128 stands for zero in the data rows.
Here are some points, one per row:
[182 137 136 153 106 206 154  92  95 151  96 109 108 135 134 119 155  62
 131  90 138 126 145 129 159 128  91 124 130 104 116 154 219 121 126 114
 183 133 110 132 127  74 125 134 164  99  96 119 114 118 121 146 156  90
  89 159 173  36 213 159 108 199 114 182]
[ 80 121 166 144 178 157  74  98 148 175 130 173 111 112 125 169 151  69
 153 123 122 102 126 213 133 100 191 177 114 176 119 125 117  83 153  58
 107 175 191 125 143 161 161 143 151  69  70 190 179 188 192 104  89 138
 182 139 132 137 107 139 136 163 128 118]
[193 162 148 186  77  53 153 152 124 121 100 151  71 155  93  82 173 155
 179 126 116 175  93 188 114 120  73  96 105 117 132 107 111 138 162 142
 134 120 115  69 190 104 117  92 165 167 127 154  77 176 126  32 105 128
 195  84 113 130 107 108 144 155 114 124]
[121 113  76  80 140  85  72 117  97 175 113  65  82 105 152 149 123 110
 106 171 122 105  95  72 141 109 121 153 118 179 145 111 105 114 118 133
 107 169 161 111 106  57 106 185  96 207 117 136 181 151 107 122 122  52
  99 114 117  66  34  98 110 128 104  94]
[126 136 105  63 167 167 190 139 171  92  83 169 138 130 192 160 113 116
 111 145 104 185 163 112 120 131 126 181 151 177  81 113 138 163 151 111
 118 156 155 120  72 100 137 156 114 204  93 133 153 135  87  91  61  96
 117 133  99 113 117  92 176  92 127 152]
[ 95 116 128 113 108 124 162  28 135 148  72 163 182 179 155 105 152 122
 104 144 150 131 163 128 139 176 210 105 112 124 185 187 124 116 119  82
 129 131 106 141 140 155 170 124 146 126 145 108 102 125 121 129 208  79
 103  42  93 172 135 135 133 124 105  52]
[215 139  81 113 118 210  94 152 134 178 114 131 122 148 114 127 193 123
 109 161 133  82 107  74 103 125 127 120 119 121 107 193 112 102 122 124
 122 116 126 141  85 116 127 126 134  90 144  59 130  95 109 104  92 212
 158  70 195 165 119 117 151 108 136  83]
[119 160 141 222  79  75 231 181 129 153 130 138 130 156 130 104 130 131
  95 136  97  73 114 142 126  89  66  99 101 145  74 110  83 117  94  78
  95 154 107 109 162 142  81 131 167 116  90 118 118 125 115 145 142 191
 140 191  90 102  98 125 120  85  67  94]
[ 35 154 111 125 112 100  55 174  89  79  84 146 166 133 108 104  29  60
 114 125 129  84 139 140 108 145  68 105 108 138 170 109 176 119 115 130
 155 102 110 161 120 107 164 127 112 142 111 141 107 120  93 136 147 159
 116  93 162 162 162 191 194 164  88  96]
[161 118 191  43 129 119 122  82  78  19 143 110 127 135 169 125  87  69
 182  87 105 115 110 146 121 139 160 161 151 174 108 118 111 115 185 111
 123 119 162 106 189 103  83 166 117  53  95 153 147 136 179 138 121 179
 172 118 111 120 112 105  93 107 145  86]
[133 118  98 160 135  44 168 137  95  86 158 140 170 111 110 120 117 124
 145  88 184 108 176 115 103 138 177 142 120 118 157 203 161 130 113  82
 163 135 129 200 121  25 173 103 131 129 127 134 134 132  84  75 171 142
 132 157 106 149 141 154  92 155 190 142]
[146 110 122  50 113 130  97 145 212 142 170 159 107 114 120 121 120 147
 114 176  90 156 120 130 184 109 149 102 166 138  95  94 133 139 117 137
 164 180 134  95 152  79 100  49  82 144 103 117 114 131 143 176 203 142
  96 104  99 164 128 225 145 128 176 178]
[192 139 121  77 126 128  66 125 123 103 150 177 159 170 109 116 169 165
 106 114 152 103  99 113 166  83 133 103 127  89 149 152 131 127 115 109
 117 135  99 125  99 209 108 126  97 153 127 163  92 139 109 110  62 177
  57 188 157 105 150  88 115 143 128  79]
[153 140 136 108 120 105 179 120 134 104 154  66 161 131 117 121 113 146
 125 131 141  70 187 124 126 152  49 132 117  96 167 117 160 126 119 132
  84 135 104 150  84 154 162 110 109 110 120 112 134 140 130 149  89  93
 133  81  84 230 101 113  92 224 101 139]
[162 118 127 162 147  77 203 165 120 147 112  85 185 146 120 144 101 178
 119 116 159 163 185 123 162 186 104 138 127 138 205 127 123 121 128 132
 173 109 145 163 142 110 143 106  54  85  98 120 126 112 170 130  79 102
 115 163 189 161 101 146 149 134  91  93]
[ 92 123 143 125 114  97  75  81 179  73 168  68 115 139 102 155 149 140
 109 164 142 161 106 139 175  96 107 109 180  96 113 133 116 153  99 103
 134 154 156 127 127  60 130 135 126 111 197 126 114 107 129 151  79 106
 134 110 100 129 165 184 186  38 109 186]
[125 127 124  81 131 168 125 111  88 134 140 103 115 109 123 107 173  90
 119 138 117 109 144 130  78 109  53 146  88 134  83 208 168 111 124 145
 188 122 101 130 154 226 133 107  59 123 172 138 130 161 121 106 196  87
 148 148 177 128 169 158 112  64  86 149]
[207  97 155 191 193 111  53  44 110 106 115 202 120  93 187 166 104 203
 153 121 119 111 128 151 104 124  77 178  89 131 126 117 121 132 151 154
 128  56 107 127 155 102 134 164 182 145  85 150 185 153 159 223 131 178
 148 109 112 129 115 148 102  89  95 129]
[147 124 124  96 127 101 157  97 131 172 202 129  96  91 126 169  87 106
  98 129 118 174  84 101 155 103 184 129 170 163 127  97 124 206 106 119
 174 170 132 115 113 196  89 168 189 163 202  97 139  96 123 136 140 149
 139 115 142 203 143 206 162 156  98 152]
[122 113 130 146 148  86 111 150 150 123 179 119 137 134 148 157 125 137
 134 193 133 149 135 122 159 126 119 192 132 166 131 118  93 176  87 207
  55 148 175 127 116 134 113 124 121 139  86 116 164 100 141  88 241 132
 136 101 123  86 255  23 194 144 133 160]
[ 70  99 170 117 140 147 128 177 139 229 112 179 127  95 162 132  72 150
 173  65 125 117 124  90 170 118  59 100 196 108 128 123 123 109 156 114
 115 118 127 133 156 104 123 146 168 104 234 173 120 177 178 137 131 152
 143 100 116 131 134  67  84  99 171 114]
[167 185 146  66 118 164  67 130 136 149 113 136 146 167 117  98 104 176
 131 102 188 149 145 163 100 112 144 134 103 110 119 150 117 147  91  96
  75 115 130 167 123 176  88  72 146 116 167  70 114  96 130 132 142 133
 122 156 176  70  31  84 155 151 125 152]
[ 75 120 118 173 177 122 166 105 188  94  84  84 129 125 141 140 128 109
 116  79 131 151  95 128 161 105 104 175 136 157 102 151 125 135 129 195
 130 169 169 127 138 168  89 147 100 191  73  93 155 123  89 131  85 128
  85  53 145 116  96 110 102 116 229 143]
[129 172 127 161 119 178 122 198 123  42 136 148 103 178 122 135 211 206
  93 105 164 151 144 109 104 132 150 119 143 161 115 119 132 105 113 158
 105 130 129 153 123 137 129 135 112 109 203 200 137  88 133 126 128 156
  89 108 169  86  85 135  84 205  96 126]
[113  94 111 109 114 189 202 211  71 116 138 147  99 102  97 107 148 194
 158 132 145 107 101 154 105  82 187 115 102  99 175  61 114 142 102  92
 114 112 109 111 164 160  89  95 186 102  58 113 105 147 101 110  93  89
 151  53  95  87 139 141 122  64 116 116]
[ 78 118 107 100 121 142 148 120 147 123 123 157 122  95 126 125 136  64
 103 113 109 154  90  90 119 119 167 108 128 103 161 149  97  95 112 255
  57  88 117 109 164 113 183  94 188 105  96  99  96  93 115 116 102  79
 146 239 119 154 101 131  90 118 102 147]
[ 96 139 128  87 105  64  53 153 114 201 140 115 163 179 111 126 159 122
 120 131 146 141 179  90  86 226 114 106 130 106 130  93 154 121 129 114
 194 104 130 141 104 211 186 157 151 115  53 108 124  90 138 108 122 128
 120 107  70 133 124 157  91  92 148 132]
[118  93  94 255 113 129 104 117  71 113 203 126 120 117 177 129 122  75
 144 203 107 177 137 115 154 127  93 121 166 130 122 113 108 183 189 102
 106 131 137 101  94 154 125  91  95  97 201 117 125 112  89 203  91  84
 106 160 108 103  90 151 170 140 220 120]
[113 109 137 184 114 181 189  73 192 128 174 121  89  96  77  93  66 107
 162  98  98 146  90 127  62 175 197  83 109 102 164 112  92 117 141 159
 118 119 110 124  59  95 194 122  50 153 109 139  98 129 140 115 145 158
  91 142 135  80 137  89 108 104  90 179]
[136 175 115 154 138 209 113 123 130  91  83  70 131 126 113 135 157 162
 151 110 132 114 105 115 119 136  99 105 132 112 117 131 109 125 151  65
 137  85 143 133  99 129  87 145 114 154 115 122 123 132 134 102 210  67
 147 236 166 166 190 170  91 163 160 119]
[115 113 124 189  94 138  68 123 140 128  88  75 138  73 111  93  93 126
  83 121  75 110 144 119 115 137 241 112  75 135  77  73 172 100  97 195
 177 117  80 104 133 129 123 120 130 126 162 113 120 118 131 121  93 122
 127 188  89 187 142  33 143 104 113 140]
[ 80 114 157  57 174  90 197 176 102 198  90 135 126 117 110 163 136 155
 158 157 104  98 124 203 124 141 157 126 150  48  97 130 126 107 181 143
 112  88  92 118 143 104 126 192 139 149 219 162 140 150 157 209 123 169
 159 134 133  97 136 113 143 142 191 118]
These points spread out most along one direction. Take the direction at right angles to it along which they spread out most. Go by this last direction. Where along it does each point below lie, from 0 to 99? The average is 50, and the first point in the table lies past the average. One standard deviation of the points above along it is 16.
[122 113 130 146 148  86 111 150 150 123 179 119 137 134 148 157 125 137
 134 193 133 149 135 122 159 126 119 192 132 166 131 118  93 176  87 207
  55 148 175 127 116 134 113 124 121 139  86 116 164 100 141  88 241 132
 136 101 123  86 255  23 194 144 133 160] 71
[119 160 141 222  79  75 231 181 129 153 130 138 130 156 130 104 130 131
  95 136  97  73 114 142 126  89  66  99 101 145  74 110  83 117  94  78
  95 154 107 109 162 142  81 131 167 116  90 118 118 125 115 145 142 191
 140 191  90 102  98 125 120  85  67  94] 29
[133 118  98 160 135  44 168 137  95  86 158 140 170 111 110 120 117 124
 145  88 184 108 176 115 103 138 177 142 120 118 157 203 161 130 113  82
 163 135 129 200 121  25 173 103 131 129 127 134 134 132  84  75 171 142
 132 157 106 149 141 154  92 155 190 142] 57
[161 118 191  43 129 119 122  82  78  19 143 110 127 135 169 125  87  69
 182  87 105 115 110 146 121 139 160 161 151 174 108 118 111 115 185 111
 123 119 162 106 189 103  83 166 117  53  95 153 147 136 179 138 121 179
 172 118 111 120 112 105  93 107 145  86] 27
[118  93  94 255 113 129 104 117  71 113 203 126 120 117 177 129 122  75
 144 203 107 177 137 115 154 127  93 121 166 130 122 113 108 183 189 102
 106 131 137 101  94 154 125  91  95  97 201 117 125 112  89 203  91  84
 106 160 108 103  90 151 170 140 220 120] 68
[113 109 137 184 114 181 189  73 192 128 174 121  89  96  77  93  66 107
 162  98  98 146  90 127  62 175 197  83 109 102 164 112  92 117 141 159
 118 119 110 124  59  95 194 122  50 153 109 139  98 129 140 115 145 158
  91 142 135  80 137  89 108 104  90 179] 61
[ 70  99 170 117 140 147 128 177 139 229 112 179 127  95 162 132  72 150
 173  65 125 117 124  90 170 118  59 100 196 108 128 123 123 109 156 114
 115 118 127 133 156 104 123 146 168 104 234 173 120 177 178 137 131 152
 143 100 116 131 134  67  84  99 171 114] 23
[115 113 124 189  94 138  68 123 140 128  88  75 138  73 111  93  93 126
  83 121  75 110 144 119 115 137 241 112  75 135  77  73 172 100  97 195
 177 117  80 104 133 129 123 120 130 126 162 113 120 118 131 121  93 122
 127 188  89 187 142  33 143 104 113 140] 58
[ 75 120 118 173 177 122 166 105 188  94  84  84 129 125 141 140 128 109
 116  79 131 151  95 128 161 105 104 175 136 157 102 151 125 135 129 195
 130 169 169 127 138 168  89 147 100 191  73  93 155 123  89 131  85 128
  85  53 145 116  96 110 102 116 229 143] 65
[126 136 105  63 167 167 190 139 171  92  83 169 138 130 192 160 113 116
 111 145 104 185 163 112 120 131 126 181 151 177  81 113 138 163 151 111
 118 156 155 120  72 100 137 156 114 204  93 133 153 135  87  91  61  96
 117 133  99 113 117  92 176  92 127 152] 65
[136 175 115 154 138 209 113 123 130  91  83  70 131 126 113 135 157 162
 151 110 132 114 105 115 119 136  99 105 132 112 117 131 109 125 151  65
 137  85 143 133  99 129  87 145 114 154 115 122 123 132 134 102 210  67
 147 236 166 166 190 170  91 163 160 119] 54
[182 137 136 153 106 206 154  92  95 151  96 109 108 135 134 119 155  62
 131  90 138 126 145 129 159 128  91 124 130 104 116 154 219 121 126 114
 183 133 110 132 127  74 125 134 164  99  96 119 114 118 121 146 156  90
  89 159 173  36 213 159 108 199 114 182] 56
